In the rows, zero is written as 128.
M: rows in several groups, each row roughly a mix of its group's directions
M (82 x 10)
[[128 129  88 152  83  98 112 142 154 123]
 [138 141 169 139 140 158 150 120 135 178]
 [161 118 115 107 147 144  83 118 163 105]
 [108 125 160 145 137 118 148 133 108 187]
 [112 146 112 108 128  80 130 136 120  77]
 [105  89 137 167 131 166 149 138 114 147]
 [122 116 132 153 114 126 179 156 102  93]
 [136 140 149 143 110 183 116 114  87 122]
 [113  94  76 145 131 124 104 152 153 122]
 [135 143 125 104 136 126 154 141 149  64]
 [ 94 146 115 118 103  98 104 108 104 166]
 [104 147 154 111  82 126 141 139  84 123]
 [137 127 105 124  96 176 128 123  88 102]
 [148 119  89 157 150 108 106 126 172 121]
 [ 96 131 124 148  95 137 162 168 122 100]
 [108 123 168 150 142 128 175 141 107 155]
 [ 96 158 149 130 120 104 184 126 133 117]
 [107  74 110 161 129 141 137 139 101 108]
 [147 120  95 165 122 106 101 119 164 155]
 [102 136 146  92 103 143 156 150 102  95]
 [144 120  80 146  87 136 128 149 104 106]
 [176 108  96 130  89 146 109 136 127 112]
 [104 133 151 140 116 149 180 132  87 123]
 [ 75 124 159 125 145 116 135 116  86 129]
 [ 95 119 130  99  81 147 149 156 109 119]
 [ 90  89 116 162 119 143 148 152 109 110]
 [118 149 146 123  61 119 138 130 107 145]
 [130 140 164  87 140 155 167 126 120 103]
 [116  78  91 139 123 144  90 128 141 140]
 [ 94 125 160 158 134 151 173 144 116 142]
 [110 121 163 157 141 147 179 140 118 149]
 [ 93 147 149 146 113 155 147 138  89  98]
 [105 144 174 143 150 154 155 120 117 160]
 [134  97  91 153 130  99 111 160 123  95]
 [112 128 153 145 151  81 148 141 150 163]
 [157 137 122  97 151 105  90  97 149 149]
 [133 143  98  98 108 128  74 100 135 138]
 [150 148  87 119  94 135 131 128 148  83]
 [151 113 122 169 128 109 160 171 143 145]
 [ 94 143 178 114 154 119 145 106 128 154]
 [105 136 141  98 124 167 117  94  92 107]
 [153 116 104 142 179 126 118 119 170 116]
 [148 132 159 116 111 151 149 101 138 179]
 [153  93 136 121 166 157  83 126 132 123]
 [187 147 150 131 111 135 167 137 126 132]
 [153 142  97 103 119 125  86 112 167 115]
 [172 147 133 140 164 116 131  99 166 123]
 [119 127 118 110 160 130 138 149 131  64]
 [122 153 166 102  85 134 156 125 101 129]
 [163 122  89 108 103 121  84 124 143 115]
 [ 97 114 134 160 108 179 128 136  98 121]
 [167 144 107  93 129  89 101 115 143 113]
 [138 126  78 140  93 121 128 146 119  86]
 [128 123  92 157 160  99  95 138 136  97]
 [ 81 110 110 147 112 132 135 151 106  88]
 [129 112 154 116 128 162 139 110 119 187]
 [ 88 127 142 115  99 133 128 148  73 125]
 [108 103  85 156 146 111  90 149 125 117]
 [126 156 166 113 130 160 176 111 140 122]
 [ 83 106 112 126  94 132 115 159  94 133]
 [141 103 154 162 136 168 155 122  98 146]
 [100 131 159 158 123 155 175 149 118 139]
 [116 116  92 117 125 103  72 121 119 103]
 [126 137 134 120 123 159 163 124 122  67]
 [117 178 128  95 105 121 138  95 157 128]
 [125 149 126  95 161  75 116 108 133 113]
 [117 156 110 104 109  98  93 102 146 159]
 [125 153 161  93  93 138 166 131 116 109]
 [107 122 166 157 148 147 173 132 108 145]
 [160 169 146 154 132  90 115  98 126 130]
 [119 148 172 105 140 168 158 102 128 123]
 [172 113 104 107 137 114  88 105 147 144]
 [ 91  98 132 160 133 129 174 156 123 127]
 [124  85 120 156 143 113 101 152  94 153]
 [155 112 114 151 157 131 113 105 164 168]
 [122 120 156 160 141 118 184 157 125 135]
 [112  84 101 153 115 121 151 157 118  97]
 [ 93 124 163 158 141 160 159 131 108 147]
 [120 143 103  96 124 109  84 102 148  98]
 [106 121 147 105  79 153 147 135 107 158]
 [174 139 133 109 131 139  98 104 151 167]
 [165 124 149 128 156 134 124 132 177 162]]

one row of each group, then the others: which group is each in?
[ 83 119 143 150 139 118 178 153 124 123]
(102)
[145 146 120  94 117 154  86  94 142 151]
(47)
[127 109 152 124 171 158 126 109 108 169]
(128)

[103  72  93 147 126 141 103 133 131 131]
(102)
[125 141 116 110 135  86  87 112 165 150]
(47)
[ 88 150 170 118 146 107 163 113 133 128]
(47)
[110 103 102 132 117 131  89 128  74 123]
(47)
[133 171 172 118 143 145 131 108 133 166]
(102)
[116 131 107 133  95 123 134 152 106  70]
(102)
